Some points, one per row:
[  9 -22  -8  -7   5  24 -16 -31  -9 -10  -8 -28 -13  11   8]
[ 19  32  28  18  30  -9  18  35 -19  38 -11  28  13  13   1]
[42 25  2  4 47 13  3 17  4 15 18 28 49 39 13]
[-92 -61 -86 -42 -53 -44 -39 -66 -48 -58 -50 -67 -34 -46 -79]
[-49  17 -15  38  30 -24 -14 -38 -27 -58 -41  12  -4 -10 -25]
[ 13  -3  25  25 -47  -8  30  35  20 -16  18  15 -10  11 -11]
[-12 -20 -33  -4   0  -3 -37 -24 -23  20  -4 -19 -22 -24 -23]
[-54 -37 -70 -19 -73 -54 -52 -33 -44 -11 -77 -30 -25 -97 -44]
[52 40 53 60 23 48 55 50 53 40 65 61 20 66 32]
[-12 -20   5  -9 -75 -36 -19   3  -9 -38   3  -4 -61 -27 -21]
[ 40 -16  -4 -21  -7 -29 -34  -2   6  11  39 -29  28  -7 -16]
[ 32  12 -11  49   1  25  11  -1   3  35 -15  25  17 -44  20]
[-21 -19 -17 -20 -24 -37 -17  23 -40   0 -19   5  -6  -6 -40]
[ 48  35  46  76  -6  14  29  25  17  -4  41  60  10 -22  32]
[ -57  -20  -60  -37   -1  -44  -35 -103  -30  -81  -78  -10  -36  -41
  -27]
[22 37 26  6 46 56 17 16 26 38 30 28 39 29 43]
[-44  -5 -43 -34 -33 -10  12  -4 -25 -30 -21   4  -8 -22 -36]
[ -4 -18  -2 -16 -48 -20  36  15  -1 -14   6 -11 -25 -16 -22]
[-37 -46  -4 -35   5 -21  -1   2   4 -11 -28 -43 -19 -15 -17]
[  6  10  11  30 -26  28 -15  24   7  21  22 -12   9   2  32]
[83 32 43 35 54 33 16 47 40 47 72 42 66 53 59]
[44 41 63 27 43 15 25 55 32 67 34 48 47 34 35]
[ 16 -14  45 -17  25  20  19  20  28   7   9 -13  -5   3  25]
Here are 16 more points, each followed by its number:
[-33 -44 -50  -9 -18 -21  -7 -46 -10 -65 -16 -51 -46 -30 -34] 0
[ -43  -51  -41  -36  -29  -52  -28 -124  -41  -83  -88  -11  -19  -46
  -28] 1
[  5   3  40 -21  29 -28 -25 -10 -13  62   1   8 -30  18  13] 2
[-40  15 -20   6  16 -43 -57  -6 -43 -58 -18  -5 -37 -17 -52] 3
[ 16  35  50 -28  -2  23  -2  36  46  43   8 -26  29  14  17] 4
[-34 -37 -50 -50 -46 -25  12 -21 -39 -33 -44 -18 -21 -27 -34] 5
[-40 -49 -30 -21  30  -8 -15 -52 -11 -44   0 -55 -62 -15   3] 6
[-39 -20 -31 -12 -14  -7  11 -60 -31 -64 -46 -21 -23 -19  -5] 7
[-10 -20  -3 -39 -42 -40 -43 -16  21   2   2 -25  18 -25 -18] 8
[-12 -25  -2 -12  22  -4   1 -56 -24 -17  14 -44 -38   0  -9] 9
[ 23  11 -10  25  35  10  48  -7  18  -9 -10  16  13   9  11] 10
[ -8   9 -27   0  -6  19  35  24   6  18   3   9  16  -1 -14] 11
[-17 -16  20 -64 -27 -17 -15  29  25  25   2 -42  23  -2   9] 12
[ 57  67  92  55 -20  72 100 127  45  47  81  63  50  53  45] 13
[45 56 19 46 38 60 61 64 42 41 56 44 37 33 32] 14
[ -3  15   2  17  -4 -26 -35 -25 -13 -58 -25 -21 -19 -17  10] 15
Which of these numbered points is nearest to each point below by angle, seen from the average point of the first points? Its number follows each.
[  4   8 -20 -24  -7   3  -2  33 -23 -12  12  13  15   7 -29] > 11
[  2 -31  33  -2  13 -23 -25 -17 -15  39  -7   6   3 -17  -4] > 2
[-12 -29  13 -25  43   9  39  12  40 -12  26  -6 -22  24  14] > 10
[ 11   4   6  -5   4  20  10  -2  -6  23 -16 -10   0 -13  -4] > 4
[ -9 -22 -21 -25  -4 -16  10 -58   8 -22 -35   0   2  -7  17] > 1
[16 42  9 42 37 50 45 15 31 57 22 51 35 15 53] > 14
[-17  10 -14   5 -15   4 -46  16  -6  -4 -22   9  -4  -7 -11] > 3
[10 11  5 22 16 37 28 30 27 26 38 14 20 10 20] > 14
